(in the rows, 128 means zero)
These are runs of 6 systems, one row a step. Runs of the same system follow the same rule from any start.
Z_409, trace 1 (8 x 22):
[[125 150 110 150 133 157 135 136 173 119  79 115 151  91 183  91 113 147
  138 148 149 131]
 [144 113 129 127 147 116 102 131  93  89 139 122 167 133 120 144 138  88
   69 109 124 141]
 [135 132 128 114 128 129 124 100 101 164 154 138  76 151  98 142 129 139
  171  99 122 133]
 [ 96 156 146 143 105 158 157 131 156 130 111 133 124 108 145 101 119 139
  135 164 128 113]
 [119 106 105 124 126 118 104 155 129 106 121 112 177 139 130 126 148 133
   89 131 140 134]
 [169 136 114 126 153 113 103  99 104 138 132 128 109 127 128 136 119 127
  150  94 133 149]
 [113 152 166 138 114 156 153 115 124 129 135 140  96 122 126 125 122 103
  131 139 107 112]
 [ 87 109 118 122 106 136 132 151 142 130 127 125 150 144 115 126 147 157
  116 142 133 125]]
Z_819, trace 2, 8 rows:
[[236 130 146 143 120 126  67 130 151 146  94 132 128 172 141 163 154  95
  182  83 164 110]
 [ 80  85 156 102 197 146 146  99 113 129 108 140  75  88 116 118  85  94
  101  56  84 135]
 [ 94 129 143 137  86  89 188 142  98 117 190 139 121 128 108 145 132 157
  120 209 100 129]
 [162 118 119 124  92  98  98 164 177 165  85 114 143 171 142 125 162 156
  175 137 165  97]
 [158  89 120 127 199 122 106 123 124 103  89 115 131  95 158 131 105  86
   96  71 115 144]
 [127 134 171 137 117 125 160 101  74 115 189 160  93 127  92 161 120 112
  124 134  94 141]
 [ 85 124 139 112  91 111 147 145 161 174 113 129  99 153 118 108 144 173
  165 157 127  95]
 [149  91  98 140 153  99 118 166 154 103  87 100 168 116 170 125 134 129
  106 140 139 129]]
Z_409, trace 3, 8 rows:
[[ 76 171 179  89 116 114 132 107 109 163 117 135  83 140  99  89 125  94
  108 119 102  82]
 [ 91 104  55 139 115 165 151 161 141 128 151  91 131 135 134 132 146 169
  136 175 127 138]
 [181 145 141 150 126 126  86 118 142 100 102 150 192 119 150 130 127 143
  129 103 170 157]
 [120 145 140  98 159 115 115 102  87 141 128 116  85 129 115 114 120  73
   96  92  99 111]
 [100 120 110 142 104 174 161 130 125 134 173 127  95 137 111 148 135 154
  156 158 117 137]
 [123 147 143 133  96 128 106 135 164 124  92 142 180 128 143 105 137 161
  126 131 165 128]
 [137 130  95 110 171 108 102 124 101 125 115  93 126 123 142 113 125  96
   92 105 120 131]
 [148 127 133 147 125 163 140 107 101 124 173 141  97 133 111 163 125 119
  151 122 117 145]]
Z_22, trace 4:
[[ 63  89 149 133 143 186 160 102  75  80 198 164 121 106  69 166 112 127
   75  93  91 178]
 [100 220 119 127  66 131 120  87 112 153 161 157 153 132 106  91 128 212
  161 159 164 158]
 [ 98 140  73 128 127 223  90 144 183 141  74  91 150 140 153  92 145 123
  125 101 162 111]
 [131  90 113 147 170 197 116 108  96  79 158 139 146 109 114 167 114 103
   91  66 118 178]
 [109 208 158 125  95 143 129  68  82 144 176 163 111 129  90 116 119 144
  139 126 127 142]
 [ 54 148 103 122  92 190 137 144 169 150 111 115 131 136 128  89 143 165
  134 148 143 111]
 [134  98  86 146 149 177  98 132 140  91 121 125 186 117 139 141 133 146
  107  87 155 174]
 [146 179 133 127 141 160  94  75  78 128 154 139 114 130 108 129 120  95
  123  80 130 149]]
Z_819, trace 5:
[[142 200 117 109 111 125  66 126 106 126 109  96 168 159 133  95 159  71
   72 124 149  95]
 [122 116  63 137 157 219 122 111 115 130 160 109  96 128 123 150 122 128
  148  89 125 164]
 [ 94 174 178 147  98 145 151 101 142 114 123 173 151  91 132  98 104 166
  129 143 141 143]
 [ 99 165  92 104 104 130  93 144 117 135 125  93 160 163 120 101 163 117
   87 145 140 103]
 [161 130  71 154 153 180 109 117 130 121 135 111 131 119 149 141 124 140
  154 106 144 166]
 [115 170 177 140 117 156 126  95 125 114 122 164 141 105 127 109 111 122
  113 111 133 136]
 [ 75 150  97 104 111 144 123 131 109 140 146 106 127 149 106 108 145 137
  101 144 123 118]
 [149 137  89 153 123 152 121 132 145 123 125 116 149 122 156 128 131 161
  155 144 152 148]]
Z_486, trace 6, 8 rows:
[[ 72  71 191 186 116 185 227 136 151  75 163 183 124  68 130 161  90 167
  131 169  94 161]
 [116 180 124  99  44  66  79 143 134 151 129 139 206 183  98  99 180 202
  127 164 184 120]
 [163 124  33 110 206 147  85 127 119 152  91  49  89 129 173 110 124  77
  129  86 120 120]
 [154  99 207 180 138 178 167 113 120  68 148 179 124  87 132 176  99  84
  116 113 103 149]
 [ 62 152 175  90  68  82 129 114 114 164 148 166 131 156  64 106 147 187
  133 141 135 119]
 [118 136  27 123 149 132 124 154 144 151 109  57 122 128 171  95 137 148
  139 162 133 123]
 [199 114 149 174 141 176 104 135 141  77 110 136 162 120 156 166 131  76
  117  99 144 138]
 [ 99 134 193  94 129  96 122  87  88 143 142 172 106 129  75 125 115 128
  115  78 112 136]]
Z_486, trace 7:
[[ 58 115 144 101 145 131 128 124  78  86 150 128 154 119  88 121 127  87
   23 103  95 135]
 [129 158  86 140  95 159 144 105  91 149 207 128  96 151 100 151 141 172
  179 160 129 158]
 [110 183 123 137 119 182 107 122 181 141  64 120 150 110 167  72 121 134
  135 122 162 112]
 [107  98 104 119 155 150 103 135  95  85 142 111 168 128 110 139 139  92
   53  93 118 147]
 [147 169 133 140 115 146 133  81  86 139 181 151  95 131 104 145 120 142
  163 122 124 157]
 [ 71 171 138 122 107 168 137 125 159 145  97 126 123 117 140  79 122 139
  122 143 134 105]
 [113 102  75 133 134 157 107 152 120  99 139 103 173 139 126 138 147 133
   90 123 136 151]
 [173 169 128 142 134 142 102  87  98 128 145 140 123 126 126 137 120 119
  147 101 141 155]]
Z_526, trace 8:
[[101 114 124 137 152 178 174  98 111 146 164 133  45 106 116 144  98 134
  169 118  91 143]
 [ 98 142 197 148  78 119 153 142 157 101 111 167 175 114 131 109 127 152
  109 168 139 116]
 [134 119  66 103 127 112  78 156 132 140 109  87 161 168 131 120 162 138
  112 120 153 120]
 [167 140 100 145 174 156 126  95 106 125 134 118  88  98 153 139  99 108
  155 101 121 158]
 [100 139 207 129 106 126 149 113 116 115 141 170 116 126 100 132 122 107
  107 126 109 109]
 [ 80 106  99 113 101 118 132 158 146 143 128 113 146 153 112 117 154 176
  125 155 135 120]
 [176 143  88 157 147 139 109 128 143 117 102 107 149 110 176 124 119 134
  144 129 153 145]
 [146 138 162 122 150 132 109 101  96 120 130 139 108 130 114 138 120  77
  109  81 114 123]]
Z_22, trace 9:
[[162 104 121 175 153 176 157 125 148 106 127 132 109  92 163 156 102 129
  163 130 123 155]
 [117 158 196 125 102 113 116 113 113 110 125 161 159 132 106 118 132 107
   87 118 132 118]
 [ 87 120  76 101 129 122 129 132 113 160 142 101 104 148 109 118 140 163
  136 134 120 129]
 [164 126 123 168 132 158 133 129 158 109 113 131 139 105 166 140 119 136
  154 135 142 145]
 [123 135 165 116 128 127 104 118 111 118 121 143 138 138 107 126 135  95
   97  96 126 119]
 [ 99 124 100 117 131 123 144 123 106 143 157 116  98 130 115 126 126 152
  136 139 110 139]
 [146 141 137 155 110 144 131 134 156 120 112 137 148 118 153 127 128 146
  148 147 147 132]
 [121 116 132 112 139 129 100 129 125 127 111 124 142 139 119 125 136 109
  102  95 133 124]]
Z_162, trace 10 (8 x 22):
[[181 158 122 145 131 170  86  95 109 123 141 139 135 141 121 151 135 117
  152  85 150 156]
 [ 75 141 167 105 144 135 143 102 112 139 118 141  93 107 111 100 105 107
  106 100 100 116]
 [ 85 112  91 136 108 140 157 153 125 117 158 111 136 130 123 133 141 162
  115 175 120 136]
 [153 147 106 134 118 156  86 119 147 135 110 130 162 139 136 122 139 154
  149  99 167 145]
 [126 147 134 118 166 136 116 107 108 122 113 116 111 111 136 107 111  79
   95  96 113 122]
 [ 98 119 127 135 117 149 159 125  99 120 178 132 104 130 104 148 130 134
  125 151 105 138]
 [101 136 124 124 103 143 120 128 155 142 114 141 147 134 123 111 135 181
  148 126 153 135]
 [133 141  99 126 153 133 104 130 127 118 100  98 147 120 153 108 130 107
  100 115 135 126]]
Z_162, trace 11:
[[100 121  65  93 104 111 113 159  89 152 174  72 112 193  91 139 179 113
  104 160 112  99]
 [164 124 112 166 140 194 131 111 172 145 105 139 101 110 162 136 111 157
  209 103 149 150]
 [107 146 181 125 137 106 121 118 117  86 103 151 176  93 134  99 111 101
   54 115 122 130]
 [112 112  81 105 120 117 126 136  86 149 179  98  96 173  90 150 157 130
  127 140 111 122]
 [138 145 132 153 121 169 136 114 170 145 103 143 116 111 154 115 113 164
  186 124 148 139]
 [112 126 149 124 138 118 114 138 128  93 103 126 172 113 137 110 128  99
   63 120 127 123]
 [135 116  90 117 134 121 122 124  87 141 171 110 100 153 104 155 141 131
  140 121 115 140]
 [119 154 155 144 113 152 141 110 151 143 111 149 112 113 139 111 115 148
  163 130 136 128]]
Z_526, trace 12:
[[ 62 160 137  98  60  39 157 155 110 145 158 124 150 156  98  98 157 185
  102 224 122 101]
 [189 105  52 164 121 183 104 176 186 133  97  75 143 157 181 148 161 129
  178 149 163 116]
 [168 114 162 130 203 129  98  83 112 104  91 153 123  82 144 132  82  90
  109  33 124 162]
 [ 82 147 165  99 104  74 159 108  60 137 193 146  88 142  70 134 132 128
  100 155  84 120]
 [109 112 113 155  71 163 161 170 189 143 122 120 129 151 139 137 154 178
  181 190 145 108]
 [169 110 115 137 169 120  85 137 164 109  54 116 182 102 181 110 120 120
  112  89 159 141]
 [154 136 123 108 166  92 110  91  49 126 170 121  97 133 103 145 121  87
  100  93 101 146]
 [ 94 129 169 139  86 153 179 122 129 149 164 156  73 137  99 142 128 149
  172 160 105 114]]

Name the system that made each run.
trace 13 (2 x 22):
[[137 204  99  99 129 202  53  79 138 195  93 114  95 165 120  91 138 115
  178  49 167 114]
 [ 55 102 116 150 163 244 175 124 131  89 144 118 106  83 133 126 101  89
   85 114  89 139]]
 | Z_22
trace 14, 2 rows:
[[152 101 208 163  64  55 196 149 107 101 195 174 126 142 101 190 140 152
  150 216 101 123]
 [147  61 136 113 102  81 112 186 210 177  59 123 132 173 139 133 160 179
  192 129 162  86]]
 | Z_526
trace 15, 2 rows:
[[202 196 151 162 130 114  86  95 141 100  85 159 198  87 177 100 101 148
  137 112 182 167]
 [113 144 140  93 154 136 109 117  72 128 139  98  85 150 100 126 136  24
   63  94  85  85]]
 | Z_409
trace 16, 2 rows:
[[206 114 124 145 138  97 106 107 126 135 132 148 126 131 136 162 124 165
  189 102 152 165]
 [132 128 183 108 146  78 146 120 124 150 100 132  73 122 130 115 114  91
  131 123  99  88]]
 | Z_526
trace 17 (2 x 22):
[[194  82 137 125 143 118 101 121 108 147 142 133  84 169 100 186 146 102
  168  73 123 125]
 [104 123 184 128 146  86 177 107 143 143  99 160  88  78 146 104  82 156
  150 132 108 130]]
 | Z_486
trace 18:
[[ 75  75 127 113 131  96 149 178 147 112 105 108 151 128 129 116 139 131
   74 158 108 104]
 [195 101  97 138 142  75 106 134 110 122 142 122 145 139 138 164 137 153
  153 128 145 164]]
 | Z_22
trace 19 (2 x 22):
[[166 212 162 156  66 142 157 111 110 152 173 132  68 156 128 137 141  95
  184 201 115  86]
 [ 71  52 154 126 124 192 135 176 203 125  70 132 138 135 129 128 140 125
  114 101 130  97]]
 | Z_526
trace 20, 2 rows:
[[149 129 151 112 183  78 144  92  43 116 169 123  66 108 109 145 101  59
   90 107  70 134]
 [102 101 165 144  75 146 194 145 147 160 164 143  57 154  98 160 141 148
  191 182 100  98]]
 | Z_819
trace 21:
[[190 197  90 174 148 105 152  87  84 104 166 118 120  75 181 120  88 141
  150 182 127 175]
 [103 148 213 127  61 179 113 132 138 125 133 164 137 177  80 142 166  84
  107 115 133  79]]
 | Z_162
trace 22 (2 x 22):
[[110 214  80  84 130 136  57 101 130 177  76  95 142 145 139  51 138 133
  122  91 166 111]
 [122  84  75 158 161 237 147 147 126  99 154  91  98 124 140 163 132  76
  115 116 102 135]]
 | Z_22
trace 23, 2 rows:
[[135  73 118 121 138  41 146 201 157 116  83  80 147 134 167 119 148 114
   92 188 114  84]
 [230  56 132 146 157  93 103 139 110 107 145 134 125 152 125 208 143 103
  153  88 130 153]]
 | Z_819
trace 24 (2 x 22):
[[107 162 142 159 150 124 174  98 147 107 101 155 141  43 178  84  69 178
  132 154 131 168]
 [116 149 126 119  83 132  92 155 102 101 151 112 187 178 100 134 179  93
   61 146 140 103]]
 | Z_162
trace 25:
[[ 64 144 122 121 134 182 165 107 109 150 158 122  61 120 106 115 114 117
  136 129  93 120]
 [102 141 121 147  71 151 131 149 149 110 139 136 187 138 125 125 151 180
  123 170 159 140]]
 | Z_409
